(295, 375, 302, 336, 490, 663, 338, 416, 578, 407, 341, 350, 335, 581, 372, 377, 535, 497, 387, 461, 358, 437, 501,
 390, 326, 423, 305, 317, 576, 448, 475, 607, 418, 337, 706, 490, 330, 392, 530, 540, 358, 297, 381, 510, 351, 595,
 435, 610)
(591, 595, 498, 584, 612, 566, 516, 413, 497, 480, 547, 577, 518, 496, 499, 467, 541, 516, 534, 529, 416, 648, 476,
 492, 510, 503, 489, 617, 572, 532, 555, 395, 632, 514, 576, 573, 458, 560, 519, 409, 551, 470, 532, 514, 397, 576,
 570, 445)
(459, 541, 446, 502, 545, 581, 493, 511, 677, 603, 486, 399, 562, 583, 549, 505, 557, 527, 305, 508, 423, 576, 425,
 472, 468, 417, 419, 502, 605, 556, 487, 491, 413, 433, 573, 671, 471, 580, 514, 558, 436, 460, 484, 578, 521, 442,
 521, 471)
(659, 620, 644, 610, 510, 588, 582, 504, 526, 610, 671, 615, 621, 524, 611, 527, 644, 643, 547, 524, 474, 700, 481,
 670, 612, 549, 462, 683, 603, 636, 627, 425, 622, 531, 555, 632, 557, 647, 545, 380, 525, 495, 653, 581, 451, 602,
 614, 433)
(475, 476, 377, 442, 503, 667, 482, 438, 700, 534, 425, 400, 531, 636, 553, 414, 536, 479, 281, 515, 409, 583, 498,
 384, 416, 381, 321, 457, 664, 564, 453, 567, 420, 439, 615, 598, 357, 509, 554, 571, 385, 385, 388, 548, 500, 509,
 484, 482)
(465, 527, 557, 514, 564, 650, 464, 619, 647, 551, 557, 443, 552, 583, 653, 522, 643, 616, 358, 658, 490, 654, 583,
 559, 449, 406, 452, 528, 581, 645, 568, 534, 505, 450, 620, 580, 479, 675, 644, 566, 510, 442, 535, 674, 537, 544,
 601, 453)
(403, 447, 417, 431, 638, 629, 329, 478, 489, 379, 420, 399, 341, 516, 435, 382, 492, 426, 506, 499, 326, 523, 484,
 463, 370, 450, 433, 434, 522, 443, 532, 489, 493, 354, 655, 600, 306, 422, 486, 433, 475, 301, 430, 446, 292, 588,
 472, 436)
(533, 593, 531, 595, 511, 685, 572, 524, 644, 584, 544, 471, 588, 543, 662, 397, 673, 667, 287, 608, 457, 775, 607,
 557, 565, 395, 427, 551, 636, 711, 609, 575, 558, 433, 642, 643, 505, 692, 630, 589, 493, 491, 531, 628, 594, 513,
 628, 411)
(254, 341, 301, 396, 544, 625, 395, 391, 649, 446, 412, 333, 379, 659, 439, 347, 474, 461, 303, 513, 386, 468, 475,
 377, 373, 379, 403, 352, 569, 498, 449, 568, 398, 372, 666, 586, 341, 423, 537, 607, 384, 296, 383, 465, 506, 478,
 466, 559)
(463, 524, 543, 489, 645, 659, 410, 587, 677, 568, 567, 358, 519, 670, 708, 410, 619, 578, 274, 662, 438, 678, 608,
 504, 467, 395, 480, 438, 533, 648, 597, 577, 489, 452, 656, 672, 456, 641, 634, 587, 517, 371, 529, 645, 592, 532,
 602, 478)
(278, 359, 471, 331, 611, 614, 278, 664, 657, 452, 518, 346, 327, 631, 579, 414, 626, 559, 353, 580, 489, 529, 555,
 485, 351, 386, 374, 341, 405, 504, 658, 548, 554, 352, 774, 609, 398, 493, 667, 602, 537, 299, 503, 518, 448, 688,
 517, 582)
(459, 580, 481, 580, 548, 633, 497, 563, 702, 573, 526, 394, 515, 637, 722, 424, 612, 600, 295, 660, 447, 713, 563,
 485, 450, 322, 463, 448, 623, 714, 544, 610, 493, 445, 659, 654, 414, 634, 579, 633, 453, 432, 521, 629, 595, 482,
 560, 437)
(488, 518, 480, 500, 504, 560, 493, 561, 656, 594, 563, 449, 530, 593, 606, 485, 589, 567, 383, 584, 494, 655, 542,
 489, 475, 460, 479, 548, 578, 582, 561, 511, 486, 505, 555, 693, 500, 598, 533, 530, 482, 448, 539, 551, 596, 468,
 495, 521)
(518, 563, 386, 503, 548, 717, 551, 219, 541, 406, 398, 469, 490, 556, 453, 307, 545, 546, 364, 410, 213, 613, 489,
 438, 430, 418, 327, 585, 699, 594, 481, 528, 408, 340, 697, 583, 273, 445, 439, 412, 398, 307, 394, 458, 278, 548,
 618, 343)
(457, 538, 538, 508, 569, 609, 459, 548, 626, 552, 550, 433, 551, 564, 672, 497, 652, 651, 373, 673, 520, 673, 600,
 519, 528, 404, 530, 505, 523, 695, 654, 557, 542, 450, 628, 609, 536, 657, 659, 540, 568, 440, 563, 637, 565, 517,
 612, 486)
(546, 649, 474, 523, 450, 800, 654, 251, 577, 532, 445, 520, 551, 495, 504, 324, 595, 555, 313, 433, 235, 708, 571,
 501, 511, 421, 257, 558, 692, 699, 469, 632, 477, 341, 690, 569, 345, 501, 481, 440, 366, 439, 450, 486, 410, 476,
 663, 379)
(465, 514, 419, 518, 464, 734, 573, 364, 626, 565, 484, 424, 523, 529, 528, 388, 634, 516, 241, 475, 354, 636, 533,
 492, 519, 349, 280, 490, 700, 641, 539, 681, 441, 401, 632, 587, 383, 553, 560, 545, 379, 405, 453, 536, 537, 439,
 634, 418)
(558, 589, 585, 581, 501, 551, 499, 521, 587, 593, 602, 521, 580, 522, 617, 540, 567, 575, 426, 560, 563, 581, 504,
 573, 550, 545, 490, 563, 511, 599, 562, 486, 583, 503, 518, 649, 545, 633, 589, 518, 518, 498, 596, 576, 542, 505,
 532, 502)
(528, 544, 531, 510, 565, 597, 508, 600, 647, 586, 623, 419, 559, 583, 690, 482, 663, 653, 327, 644, 474, 674, 560,
 530, 484, 442, 480, 485, 572, 622, 610, 608, 531, 474, 638, 655, 526, 645, 647, 552, 567, 475, 533, 650, 572, 526,
 606, 436)
(532, 521, 450, 469, 517, 661, 533, 220, 526, 442, 439, 477, 513, 509, 394, 438, 595, 503, 361, 417, 333, 539, 467,
 415, 463, 491, 236, 561, 754, 530, 522, 526, 484, 368, 627, 532, 365, 451, 442, 355, 393, 338, 485, 516, 245, 524,
 550, 393)
(476, 578, 362, 570, 529, 768, 569, 378, 695, 557, 434, 426, 558, 608, 556, 347, 582, 553, 241, 489, 359, 696, 591,
 416, 525, 356, 295, 466, 729, 743, 496, 641, 429, 380, 699, 674, 389, 638, 530, 564, 342, 414, 430, 533, 520, 397,
 622, 439)
(488, 487, 391, 522, 492, 633, 514, 338, 579, 580, 479, 453, 562, 536, 467, 536, 569, 586, 290, 486, 456, 546, 496,
 455, 468, 477, 295, 525, 670, 607, 505, 610, 486, 387, 600, 633, 436, 499, 569, 478, 386, 408, 419, 533, 436, 513,
 527, 476)
(505, 516, 627, 575, 504, 571, 482, 582, 619, 594, 656, 528, 553, 543, 663, 563, 698, 662, 408, 654, 580, 651, 536,
 607, 559, 556, 453, 548, 511, 648, 633, 513, 629, 556, 550, 629, 575, 712, 706, 499, 592, 482, 618, 650, 544, 622,
 597, 473)
(593, 582, 607, 562, 561, 579, 544, 554, 549, 569, 638, 566, 531, 549, 639, 568, 669, 627, 449, 569, 483, 666, 507,
 580, 570, 510, 452, 610, 536, 574, 606, 434, 648, 583, 582, 632, 523, 575, 596, 468, 586, 508, 635, 628, 390, 642,
 631, 448)
(582, 609, 488, 593, 544, 626, 562, 417, 544, 464, 534, 503, 559, 500, 545, 410, 581, 574, 467, 522, 344, 765, 574,
 559, 562, 437, 444, 597, 641, 669, 595, 495, 533, 443, 687, 564, 397, 605, 492, 445, 520, 418, 519, 511, 433, 521,
 613, 381)
(447, 549, 417, 516, 445, 751, 512, 388, 747, 527, 456, 410, 569, 599, 570, 344, 564, 571, 242, 491, 360, 650, 546,
 454, 510, 384, 297, 473, 671, 644, 477, 628, 404, 401, 649, 603, 398, 575, 572, 577, 323, 411, 435, 551, 531, 452,
 606, 405)
(416, 503, 397, 444, 445, 754, 550, 327, 651, 508, 447, 387, 545, 593, 494, 376, 652, 581, 219, 466, 342, 622, 610,
 396, 465, 354, 234, 431, 702, 723, 511, 670, 418, 331, 703, 585, 377, 514, 571, 547, 291, 320, 419, 588, 488, 487,
 626, 445)
(518, 552, 576, 565, 550, 587, 490, 634, 619, 545, 598, 504, 546, 568, 678, 499, 695, 692, 319, 651, 501, 753, 583,
 542, 517, 487, 416, 525, 510, 678, 626, 568, 555, 445, 660, 601, 506, 688, 618, 566, 557, 440, 598, 640, 537, 568,
 643, 460)
(377, 441, 348, 425, 524, 582, 369, 403, 480, 386, 370, 430, 339, 488, 364, 389, 468, 463, 515, 381, 341, 509, 498,
 381, 372, 411, 423, 391, 569, 380, 419, 503, 477, 328, 653, 468, 346, 342, 426, 483, 430, 267, 366, 413, 303, 590,
 458, 477)
(603, 639, 468, 611, 438, 677, 627, 272, 507, 513, 550, 573, 570, 496, 435, 496, 589, 596, 434, 423, 387, 590, 454,
 565, 601, 512, 258, 633, 731, 601, 508, 525, 624, 459, 540, 599, 479, 482, 470, 394, 412, 465, 494, 485, 376, 517,
 583, 451)
(642, 660, 604, 669, 513, 596, 568, 483, 518, 617, 658, 662, 586, 461, 560, 585, 627, 627, 506, 575, 495, 732, 458,
 596, 610, 568, 450, 662, 576, 626, 611, 407, 642, 554, 528, 608, 559, 637, 535, 386, 538, 495, 639, 538, 447, 562,
 581, 419)
(524, 492, 420, 480, 511, 637, 581, 292, 542, 453, 456, 495, 496, 514, 428, 418, 597, 531, 398, 458, 338, 483, 518,
 399, 479, 442, 262, 556, 639, 582, 486, 585, 396, 379, 640, 546, 358, 415, 471, 418, 398, 374, 453, 468, 376, 555,
 568, 398)
(601, 625, 446, 476, 456, 774, 621, 260, 603, 477, 441, 506, 549, 460, 485, 390, 589, 559, 275, 396, 292, 702, 527,
 507, 515, 394, 230, 542, 752, 660, 556, 623, 453, 372, 706, 550, 319, 505, 494, 416, 348, 396, 442, 499, 361, 539,
 624, 349)
(517, 484, 422, 442, 496, 722, 563, 327, 574, 528, 452, 422, 537, 583, 493, 411, 589, 535, 312, 464, 409, 572, 534,
 478, 461, 418, 270, 453, 688, 632, 472, 671, 415, 409, 646, 578, 414, 529, 561, 501, 353, 362, 464, 573, 444, 490,
 552, 476)
(418, 444, 440, 450, 635, 555, 386, 441, 513, 415, 436, 461, 398, 552, 435, 414, 518, 468, 488, 504, 330, 543, 451,
 430, 364, 435, 459, 466, 519, 504, 475, 466, 515, 351, 688, 539, 356, 397, 474, 490, 501, 358, 417, 452, 337, 563,
 531, 463)
(479, 477, 376, 524, 535, 579, 490, 424, 697, 586, 479, 375, 546, 619, 528, 493, 522, 536, 303, 536, 436, 548, 478,
 429, 445, 377, 377, 435, 656, 603, 486, 558, 436, 442, 570, 686, 427, 541, 524, 536, 440, 388, 447, 549, 544, 434,
 511, 453)
(496, 566, 473, 537, 442, 564, 523, 399, 557, 618, 563, 564, 538, 525, 420, 519, 533, 537, 368, 464, 522, 584, 480,
 530, 543, 495, 372, 547, 630, 556, 534, 504, 527, 474, 527, 614, 493, 549, 528, 514, 446, 449, 517, 563, 527, 479,
 527, 534)
(529, 559, 371, 505, 573, 693, 606, 266, 536, 401, 420, 454, 517, 529, 439, 379, 546, 462, 394, 426, 244, 676, 497,
 422, 470, 431, 340, 556, 755, 615, 486, 547, 455, 387, 673, 567, 265, 469, 412, 430, 412, 331, 402, 430, 292, 539,
 637, 352)
(435, 513, 435, 449, 580, 551, 499, 539, 672, 565, 534, 424, 506, 604, 639, 431, 602, 539, 367, 588, 457, 627, 529,
 435, 499, 396, 443, 477, 588, 585, 523, 541, 472, 454, 601, 610, 451, 602, 621, 615, 483, 496, 475, 583, 567, 439,
 587, 435)
(405, 472, 358, 433, 591, 601, 448, 341, 472, 324, 353, 400, 401, 573, 309, 395, 479, 503, 487, 427, 294, 542, 448,
 405, 360, 417, 439, 408, 559, 441, 438, 478, 436, 354, 617, 511, 313, 377, 438, 449, 444, 283, 423, 398, 263, 583,
 488, 455)
(312, 374, 332, 436, 563, 624, 333, 456, 625, 472, 348, 295, 380, 646, 438, 360, 492, 490, 370, 516, 396, 415, 517,
 348, 314, 323, 365, 297, 584, 444, 480, 580, 383, 324, 637, 601, 348, 445, 509, 582, 327, 278, 376, 520, 420, 476,
 424, 594)

(459, 541, 446, 502, 545, 581, 493, 511, 677, 603, 486, 399, 562, 583, 549, 505, 557, 527, 305, 508, 423, 576, 425,
 472, 468, 417, 419, 502, 605, 556, 487, 491, 413, 433, 573, 671, 471, 580, 514, 558, 436, 460, 484, 578, 521, 442,
 521, 471) 0 1 2
(475, 476, 377, 442, 503, 667, 482, 438, 700, 534, 425, 400, 531, 636, 553, 414, 536, 479, 281, 515, 409, 583, 498,
 384, 416, 381, 321, 457, 664, 564, 453, 567, 420, 439, 615, 598, 357, 509, 554, 571, 385, 385, 388, 548, 500, 509,
 484, 482) 0 2 3
(528, 544, 531, 510, 565, 597, 508, 600, 647, 586, 623, 419, 559, 583, 690, 482, 663, 653, 327, 644, 474, 674, 560,
 530, 484, 442, 480, 485, 572, 622, 610, 608, 531, 474, 638, 655, 526, 645, 647, 552, 567, 475, 533, 650, 572, 526,
 606, 436) 4 0 3
(642, 660, 604, 669, 513, 596, 568, 483, 518, 617, 658, 662, 586, 461, 560, 585, 627, 627, 506, 575, 495, 732, 458,
 596, 610, 568, 450, 662, 576, 626, 611, 407, 642, 554, 528, 608, 559, 637, 535, 386, 538, 495, 639, 538, 447, 562,
 581, 419) 1 4 5
(488, 487, 391, 522, 492, 633, 514, 338, 579, 580, 479, 453, 562, 536, 467, 536, 569, 586, 290, 486, 456, 546, 496,
 455, 468, 477, 295, 525, 670, 607, 505, 610, 486, 387, 600, 633, 436, 499, 569, 478, 386, 408, 419, 533, 436, 513,
 527, 476) 2 1 0
(517, 484, 422, 442, 496, 722, 563, 327, 574, 528, 452, 422, 537, 583, 493, 411, 589, 535, 312, 464, 409, 572, 534,
 478, 461, 418, 270, 453, 688, 632, 472, 671, 415, 409, 646, 578, 414, 529, 561, 501, 353, 362, 464, 573, 444, 490,
 552, 476) 2 3 0
(659, 620, 644, 610, 510, 588, 582, 504, 526, 610, 671, 615, 621, 524, 611, 527, 644, 643, 547, 524, 474, 700, 481,
 670, 612, 549, 462, 683, 603, 636, 627, 425, 622, 531, 555, 632, 557, 647, 545, 380, 525, 495, 653, 581, 451, 602,
 614, 433) 1 4 5
(558, 589, 585, 581, 501, 551, 499, 521, 587, 593, 602, 521, 580, 522, 617, 540, 567, 575, 426, 560, 563, 581, 504,
 573, 550, 545, 490, 563, 511, 599, 562, 486, 583, 503, 518, 649, 545, 633, 589, 518, 518, 498, 596, 576, 542, 505,
 532, 502) 1 4 0
(418, 444, 440, 450, 635, 555, 386, 441, 513, 415, 436, 461, 398, 552, 435, 414, 518, 468, 488, 504, 330, 543, 451,
 430, 364, 435, 459, 466, 519, 504, 475, 466, 515, 351, 688, 539, 356, 397, 474, 490, 501, 358, 417, 452, 337, 563,
 531, 463) 5 6 4
(518, 563, 386, 503, 548, 717, 551, 219, 541, 406, 398, 469, 490, 556, 453, 307, 545, 546, 364, 410, 213, 613, 489,
 438, 430, 418, 327, 585, 699, 594, 481, 528, 408, 340, 697, 583, 273, 445, 439, 412, 398, 307, 394, 458, 278, 548,
 618, 343) 5 2 3
(435, 513, 435, 449, 580, 551, 499, 539, 672, 565, 534, 424, 506, 604, 639, 431, 602, 539, 367, 588, 457, 627, 529,
 435, 499, 396, 443, 477, 588, 585, 523, 541, 472, 454, 601, 610, 451, 602, 621, 615, 483, 496, 475, 583, 567, 439,
 587, 435) 0 3 4
(518, 552, 576, 565, 550, 587, 490, 634, 619, 545, 598, 504, 546, 568, 678, 499, 695, 692, 319, 651, 501, 753, 583,
 542, 517, 487, 416, 525, 510, 678, 626, 568, 555, 445, 660, 601, 506, 688, 618, 566, 557, 440, 598, 640, 537, 568,
 643, 460) 4 3 0
(603, 639, 468, 611, 438, 677, 627, 272, 507, 513, 550, 573, 570, 496, 435, 496, 589, 596, 434, 423, 387, 590, 454,
 565, 601, 512, 258, 633, 731, 601, 508, 525, 624, 459, 540, 599, 479, 482, 470, 394, 412, 465, 494, 485, 376, 517,
 583, 451) 1 2 5
(533, 593, 531, 595, 511, 685, 572, 524, 644, 584, 544, 471, 588, 543, 662, 397, 673, 667, 287, 608, 457, 775, 607,
 557, 565, 395, 427, 551, 636, 711, 609, 575, 558, 433, 642, 643, 505, 692, 630, 589, 493, 491, 531, 628, 594, 513,
 628, 411) 3 4 0
(278, 359, 471, 331, 611, 614, 278, 664, 657, 452, 518, 346, 327, 631, 579, 414, 626, 559, 353, 580, 489, 529, 555,
 485, 351, 386, 374, 341, 405, 504, 658, 548, 554, 352, 774, 609, 398, 493, 667, 602, 537, 299, 503, 518, 448, 688,
 517, 582) 4 6 0
(582, 609, 488, 593, 544, 626, 562, 417, 544, 464, 534, 503, 559, 500, 545, 410, 581, 574, 467, 522, 344, 765, 574,
 559, 562, 437, 444, 597, 641, 669, 595, 495, 533, 443, 687, 564, 397, 605, 492, 445, 520, 418, 519, 511, 433, 521,
 613, 381) 3 5 4
(593, 582, 607, 562, 561, 579, 544, 554, 549, 569, 638, 566, 531, 549, 639, 568, 669, 627, 449, 569, 483, 666, 507,
 580, 570, 510, 452, 610, 536, 574, 606, 434, 648, 583, 582, 632, 523, 575, 596, 468, 586, 508, 635, 628, 390, 642,
 631, 448) 4 1 5
(465, 514, 419, 518, 464, 734, 573, 364, 626, 565, 484, 424, 523, 529, 528, 388, 634, 516, 241, 475, 354, 636, 533,
 492, 519, 349, 280, 490, 700, 641, 539, 681, 441, 401, 632, 587, 383, 553, 560, 545, 379, 405, 453, 536, 537, 439,
 634, 418) 3 2 0
(532, 521, 450, 469, 517, 661, 533, 220, 526, 442, 439, 477, 513, 509, 394, 438, 595, 503, 361, 417, 333, 539, 467,
 415, 463, 491, 236, 561, 754, 530, 522, 526, 484, 368, 627, 532, 365, 451, 442, 355, 393, 338, 485, 516, 245, 524,
 550, 393) 2 5 1
(405, 472, 358, 433, 591, 601, 448, 341, 472, 324, 353, 400, 401, 573, 309, 395, 479, 503, 487, 427, 294, 542, 448,
 405, 360, 417, 439, 408, 559, 441, 438, 478, 436, 354, 617, 511, 313, 377, 438, 449, 444, 283, 423, 398, 263, 583,
 488, 455) 5 6 2
(403, 447, 417, 431, 638, 629, 329, 478, 489, 379, 420, 399, 341, 516, 435, 382, 492, 426, 506, 499, 326, 523, 484,
 463, 370, 450, 433, 434, 522, 443, 532, 489, 493, 354, 655, 600, 306, 422, 486, 433, 475, 301, 430, 446, 292, 588,
 472, 436) 5 6 4
(377, 441, 348, 425, 524, 582, 369, 403, 480, 386, 370, 430, 339, 488, 364, 389, 468, 463, 515, 381, 341, 509, 498,
 381, 372, 411, 423, 391, 569, 380, 419, 503, 477, 328, 653, 468, 346, 342, 426, 483, 430, 267, 366, 413, 303, 590,
 458, 477) 6 5 2
(505, 516, 627, 575, 504, 571, 482, 582, 619, 594, 656, 528, 553, 543, 663, 563, 698, 662, 408, 654, 580, 651, 536,
 607, 559, 556, 453, 548, 511, 648, 633, 513, 629, 556, 550, 629, 575, 712, 706, 499, 592, 482, 618, 650, 544, 622,
 597, 473) 4 1 0
(601, 625, 446, 476, 456, 774, 621, 260, 603, 477, 441, 506, 549, 460, 485, 390, 589, 559, 275, 396, 292, 702, 527,
 507, 515, 394, 230, 542, 752, 660, 556, 623, 453, 372, 706, 550, 319, 505, 494, 416, 348, 396, 442, 499, 361, 539,
 624, 349) 3 2 5
(488, 518, 480, 500, 504, 560, 493, 561, 656, 594, 563, 449, 530, 593, 606, 485, 589, 567, 383, 584, 494, 655, 542,
 489, 475, 460, 479, 548, 578, 582, 561, 511, 486, 505, 555, 693, 500, 598, 533, 530, 482, 448, 539, 551, 596, 468,
 495, 521) 0 1 4
(479, 477, 376, 524, 535, 579, 490, 424, 697, 586, 479, 375, 546, 619, 528, 493, 522, 536, 303, 536, 436, 548, 478,
 429, 445, 377, 377, 435, 656, 603, 486, 558, 436, 442, 570, 686, 427, 541, 524, 536, 440, 388, 447, 549, 544, 434,
 511, 453) 0 1 2
(447, 549, 417, 516, 445, 751, 512, 388, 747, 527, 456, 410, 569, 599, 570, 344, 564, 571, 242, 491, 360, 650, 546,
 454, 510, 384, 297, 473, 671, 644, 477, 628, 404, 401, 649, 603, 398, 575, 572, 577, 323, 411, 435, 551, 531, 452,
 606, 405) 3 0 2
(312, 374, 332, 436, 563, 624, 333, 456, 625, 472, 348, 295, 380, 646, 438, 360, 492, 490, 370, 516, 396, 415, 517,
 348, 314, 323, 365, 297, 584, 444, 480, 580, 383, 324, 637, 601, 348, 445, 509, 582, 327, 278, 376, 520, 420, 476,
 424, 594) 0 6 2
(496, 566, 473, 537, 442, 564, 523, 399, 557, 618, 563, 564, 538, 525, 420, 519, 533, 537, 368, 464, 522, 584, 480,
 530, 543, 495, 372, 547, 630, 556, 534, 504, 527, 474, 527, 614, 493, 549, 528, 514, 446, 449, 517, 563, 527, 479,
 527, 534) 1 2 0
(529, 559, 371, 505, 573, 693, 606, 266, 536, 401, 420, 454, 517, 529, 439, 379, 546, 462, 394, 426, 244, 676, 497,
 422, 470, 431, 340, 556, 755, 615, 486, 547, 455, 387, 673, 567, 265, 469, 412, 430, 412, 331, 402, 430, 292, 539,
 637, 352) 5 3 2
(459, 580, 481, 580, 548, 633, 497, 563, 702, 573, 526, 394, 515, 637, 722, 424, 612, 600, 295, 660, 447, 713, 563,
 485, 450, 322, 463, 448, 623, 714, 544, 610, 493, 445, 659, 654, 414, 634, 579, 633, 453, 432, 521, 629, 595, 482,
 560, 437) 0 3 4
(476, 578, 362, 570, 529, 768, 569, 378, 695, 557, 434, 426, 558, 608, 556, 347, 582, 553, 241, 489, 359, 696, 591,
 416, 525, 356, 295, 466, 729, 743, 496, 641, 429, 380, 699, 674, 389, 638, 530, 564, 342, 414, 430, 533, 520, 397,
 622, 439) 3 0 2
(457, 538, 538, 508, 569, 609, 459, 548, 626, 552, 550, 433, 551, 564, 672, 497, 652, 651, 373, 673, 520, 673, 600,
 519, 528, 404, 530, 505, 523, 695, 654, 557, 542, 450, 628, 609, 536, 657, 659, 540, 568, 440, 563, 637, 565, 517,
 612, 486) 4 0 3
(295, 375, 302, 336, 490, 663, 338, 416, 578, 407, 341, 350, 335, 581, 372, 377, 535, 497, 387, 461, 358, 437, 501,
 390, 326, 423, 305, 317, 576, 448, 475, 607, 418, 337, 706, 490, 330, 392, 530, 540, 358, 297, 381, 510, 351, 595,
 435, 610) 6 2 0
(254, 341, 301, 396, 544, 625, 395, 391, 649, 446, 412, 333, 379, 659, 439, 347, 474, 461, 303, 513, 386, 468, 475,
 377, 373, 379, 403, 352, 569, 498, 449, 568, 398, 372, 666, 586, 341, 423, 537, 607, 384, 296, 383, 465, 506, 478,
 466, 559) 0 6 2
(591, 595, 498, 584, 612, 566, 516, 413, 497, 480, 547, 577, 518, 496, 499, 467, 541, 516, 534, 529, 416, 648, 476,
 492, 510, 503, 489, 617, 572, 532, 555, 395, 632, 514, 576, 573, 458, 560, 519, 409, 551, 470, 532, 514, 397, 576,
 570, 445) 5 1 4
(416, 503, 397, 444, 445, 754, 550, 327, 651, 508, 447, 387, 545, 593, 494, 376, 652, 581, 219, 466, 342, 622, 610,
 396, 465, 354, 234, 431, 702, 723, 511, 670, 418, 331, 703, 585, 377, 514, 571, 547, 291, 320, 419, 588, 488, 487,
 626, 445) 2 3 0
(546, 649, 474, 523, 450, 800, 654, 251, 577, 532, 445, 520, 551, 495, 504, 324, 595, 555, 313, 433, 235, 708, 571,
 501, 511, 421, 257, 558, 692, 699, 469, 632, 477, 341, 690, 569, 345, 501, 481, 440, 366, 439, 450, 486, 410, 476,
 663, 379) 3 2 5
(463, 524, 543, 489, 645, 659, 410, 587, 677, 568, 567, 358, 519, 670, 708, 410, 619, 578, 274, 662, 438, 678, 608,
 504, 467, 395, 480, 438, 533, 648, 597, 577, 489, 452, 656, 672, 456, 641, 634, 587, 517, 371, 529, 645, 592, 532,
 602, 478) 0 4 3
(465, 527, 557, 514, 564, 650, 464, 619, 647, 551, 557, 443, 552, 583, 653, 522, 643, 616, 358, 658, 490, 654, 583,
 559, 449, 406, 452, 528, 581, 645, 568, 534, 505, 450, 620, 580, 479, 675, 644, 566, 510, 442, 535, 674, 537, 544,
 601, 453) 4 0 3
(524, 492, 420, 480, 511, 637, 581, 292, 542, 453, 456, 495, 496, 514, 428, 418, 597, 531, 398, 458, 338, 483, 518,
 399, 479, 442, 262, 556, 639, 582, 486, 585, 396, 379, 640, 546, 358, 415, 471, 418, 398, 374, 453, 468, 376, 555,
 568, 398) 2 5 3
